In the rows, 128 means zero.
The rows below fall into families. The same turns and mirrors carry the whole set onto itself and the rows of a family onto each other. For each named row, which other rows are in its family? Write them in the order they are listed.
These 20 rows form 4 families of 5 rows each.
Samus: [126 106 138 146 136 137 145 151 100 174 114 139 104 117 124 144 104 119
 143 130 138 126 113 137  88 145 124 118 106]
bil: [ 94  99 116 120 147 128 147 152 115 148 102 121 148 143 124 158 144 118
 146  99 124 133 137 122  95 140 123 115 106]
togik: [138 147 132 118 149 113  96 124 123 142  90 131 148 143 100 118 133 149
 112 100  88 149 125 121 125 109 149 131 133]
Vut: [142 137 138 117 126 117 116 152 106 151 114 134 140 125 107 110 127 152
  84 115 105 168 142 114 109 103 154 133 132]
Gera: [143  92 143 127 144  98 117 127 150 130  98 122  99 140 134 134 109 126
 123  97 111 122 121 157  92 120 113 141 164]
vuda: [135 137 138 127 145 144 119 161 117 159  75 145 121 145 127  99 116 127
 116 106  97 126 152 127 126 125 144 146 136]
tes: [103  95 116 111 114 149 138 136 100 126 107 140 142 126 115 158 140 128
 126 118 122 129 141 122  85 140  95  95 122]
Faso: [156 118 117 132 126 128 121 116 140 126 127 113 110 148 141 122  84 149
 129 102 134 135 156 175 122 118 121 132 156]
mumef: [147 161 119 116 124 105 121 131 106 163 100 119 129 132 131 150 120 162
 115 113  99 126 128 139 105 161 147 133 144]
nafo: [155  99 131 124 138 103 118 147 143 118 114 137 111 137 116 113 107 146
  84 105 129 131 129 162  95 143 124 136 163]
pog: [142 102 140 144 102 153 128 127 145 162 162 140 144 126 118 141 135 123
 109 131 117 133 140 107 101 114 122 126 109]
logu: [157 124 151 111 114 109 146 121 117 125 140 132 107 105 142 132 119 130
 125 112 143 112 105 150 111 120 102 152 159]
vif: [ 94 107 163 106 112 137 142 135 134 147 104 120 148 125 122 162 132 112
 129 113 145 108 137 158 106 121 112 122 115]
Bidu: [146 102 136 139 124 137 137 123 157 147 157 142 142 129 111 138 122 115
 133 103 110 145 121 128 137  99 129 136  97]
Zol: [125 155 153 143 142 162 116 118 155 140 137 130 128 103 117 126 114 117
 116 115 129 147 137 107 119 110 124 118  97]
buzi: [ 99 153 113 121 134 120 152 108 123 110 108 111 136 138 129 117 152 141
 140 145 128 126 128 136 120 126 113 111 162]
Kapi: [125 121 132 139 166 112 128 113 120 110 133 114 156 127 145 116 138 127
 140 113 130 133 139 126 125 105  78  97 157]
ragum: [175 134 129 136 129 134 123 127 106 150 144 141 141 101 110 121 111 136
 128 138 109 126 148 135 156 125 118 123 111]
renob: [121 125 130 145 132 117 137 122 111 111 129 142 150 137 138 118 123 140
 107 120 132 137 117 141 116 125  83  80 175]
Nid: [129 151 145 127 158 131 111 121  85 136 117 120 164 121 122 118 142 150
 128 122 165 111 123 125 102 139  99 112 130]

The rest of the family of buzi: vuda, Faso, vif, Zol
The rest of the family of pog: Vut, tes, nafo, renob
The rest of the family of togik: bil, Gera, Bidu, Kapi

The rows below fall into families. The same turns and mirrors carry the whole set onto itself and the rows of a family onto each other. For each named row, which other rows are in its family? Write them in the order they are listed.
These 15 rows form 3 families of 5 rows each.
Ziv: [121 161 102 153 117 122 155 121 132 101 121 141 130]
ruka: [124 147  87 130 103 126 111  93 145 121 133 157 145]
zokud: [116 154 112 146 106 120 142 122 127 100 112 154 130]
pak: [137 135 107 120  95 124 109  87 139 119 122 157 140]
Galu: [140 128 108 176 112 125 157 165 135 130 144 121 129]
zed: [166 108 116 131  98 141 101  90 147 138 145 126 145]
Siba: [142 132 121 173 104 123 157 163 127 109 127 125 129]
lefu: [178  98 127 164  94 131 135 149 143 133 145 112 139]
Nosa: [132 146 101 125 106 131 115  80 138 112 125 149 140]
Kuzo: [157 110 101 133  95 138  94 101 149 144 152 135 147]
Gubo: [116 159  93 156 116 117 149 136 135 112 128 147 134]
rades: [177 100 126 160 103 140 132 135 141 144 153 109 136]
talu: [169  98 114 163  99 136 124 145 145 151 161 115 139]
vulut: [150 130 121 172 116 127 166 156 134 121 136 117 127]
nar: [173 100 117 130  88 133 104 103 149 139 142 132 144]

The rest of the family of talu: ruka, Galu, Kuzo, Gubo
The rest of the family of Nosa: Ziv, zed, rades, vulut

The rows below fall into families. The same turns and mirrors carry the whole set onto itself and the rows of a family onto each other. For each named row, which other rows are in its family? Write them in the order they are listed.
These 18 rows form 3 families of 6 rows each.
sile: [109  90 141 132 146 128 132 105 130 151 133 126 137]
Zim: [121 114 122 146 114 118 143 105 102 164 111 101 142]
boli: [155 100 134 160 125 125 165 108 131 136 170 103 120]
gasig: [172 145 118 162  83 120 152 120 132 126 118 125 135]
zolal: [165 115 135 155 125 139 142 110 161 110 156 148 124]
rore: [116 110 115 130 103 117 139 118 119 162 103 104 141]
siso: [137 126 119 146  91 124 111 123 143 133  87 134 130]
sof: [164 108 123 160 115 144 135 104 159 110 155 143 109]
pok: [145  91 118 144 126 138 163  98 133 139 173 111 120]
zoma: [148  91 139 144 126 133 164  96 133 132 166 102 128]
Zenir: [178 140 126 157  85 135 146 109 142 114 122 119 137]
Lupod: [139 138 125 146 105 130 114 120 138 133  89 143 145]
Ses: [164 114 139 166 115 126 137 115 156 107 145 154 114]
menad: [131 127 128 151 102 118 117 112 127 136  86 151 135]
medir: [174 140 108 161  86 136 136 122 147 121 125 118 126]
Ropu: [107  77 128 128 131 124 136  98 130 150 133 128 123]
Ridit: [123 114 129 135 105 124 136 104 111 154  98  97 150]
Daf: [114  83 144 149 146 124 129 100 127 146 138 130 120]

The rest of the family of gasig: Zim, boli, Ses, menad, Daf
The rest of the family of sile: zolal, zoma, Zenir, Lupod, Ridit

The rows below fall into families. The same turns and mirrors carry the whole set onto itself and the rows of a family onto each other. For each named row, which other rows are in its family? Write them in the order they are listed.
These 20 rows form 5 families of 4 rows each.
Pebe: [128 144 103 120 110 135 103 135 110]
gezin: [101 103  98 169 135  94 149 106 107]
pari: [107 124 125 150  99 112 127 127  68]
tef: [106 126  87 147 136 119 115 117 149]
bev: [112 123 113 181 134  97 135 113 144]
Pidu: [109  93 119 174 111 106 135 103 110]
guzef: [125 153 101 143 120 132 116 162 116]
rim: [ 86 105 107 174 126  95 138 110 110]
mive: [ 97 145  95 127 106 136 114 144 118]
doki: [126 147 105 114 117 125 124 143 100]
pada: [117 116 127 146 113 100 143 133  75]
vufas: [130 125 130 166 110 112 135 158  84]
Vap: [102 125  74 161 121 135 124 103 131]
sanul: [105 116 138 137 100 114 126 143  96]
Pofe: [115 140  78 176 136 123 124 133 138]
mipop: [112 115 105 198 126 104 144 128 105]
malel: [135 155  87 153 122 131 115 119 132]
kopaf: [ 92 133 131 177 113  91 143 136  91]
tived: [117 161 108 147 106 127 122 143  82]
lil: [108 137  74 141 144 117 132 115 135]

The rest of the family of tived: bev, malel, kopaf
The rest of the family of Vap: Pidu, mive, sanul
The rest of the family of doki: gezin, pada, lil

The rows below fall into families. The same turns and mirrors carry the whole set onto itself and the rows of a family onto each other. For each named row, which other rows are in its family? Write them in the order they are listed.
These 30 rows form 10 families of 3 rows each.
fegu: [152 141 124 106 157 118 140 135]
vuve: [114 116 132 120 127 158 136 119]
pudar: [149 125 138 129 104 143 104 157]
vevi: [160 124 158 130 105 102 130 147]
liru: [158 120 165 109 125 134 136 146]
ditu: [138  95 152 148 119 103 141 124]
dazu: [163 124 103 136 135 104 125 132]
nivo: [129 142 117 103 128  99 128 154]
fudub: [147 113 136 141 123 151 111 104]
Dez: [144 148 147 109 140 102 140 111]
mugi: [100 126 129  99 121 122 115 141]
gine: [110 101 135 142 138 111 129 108]
Roza: [118 103 113 132 134 136 104 112]
fevup: [115 118 142 102 146 149 121 123]
Legif: [123 135 115 125 127 147  93 138]
roso: [160 118 146 127 110 137 154 140]
lum: [144 141 105 123 145 125 150 127]
ranep: [155  95 143 140 105 127 117 138]
nefuz: [102 111 148 123 122 133 104 120]
gega: [125 129 150 147 111 103 120 161]
dorot: [117 146 126 143 133  95 120 151]
nus: [132 123 145 105 102 112 124 161]
Zaf: [158 147 110 126 124 124 108 154]
Moma: [129 145 110 125 150  96 122 125]
piz: [145 132 173 113 119 117 137 116]
Mam: [118 136 153 107 138 124 128 102]
rerum: [139 115 124 146 143  90 142 117]
dezor: [155 132 112 138 141 134 119 102]
piva: [ 98 128 139 143 125 116 109 145]
dol: [174 124 135 143 121 132 124 118]

The rest of the family of fegu: liru, fevup
The rest of the family of vuve: roso, lum
The rest of the family of nefuz: vevi, Moma
The rest of the family of Roza: dazu, ranep
The rest of the family of Zaf: pudar, Legif
The rest of the family of ditu: gine, rerum
The rest of the family of mugi: nivo, nus

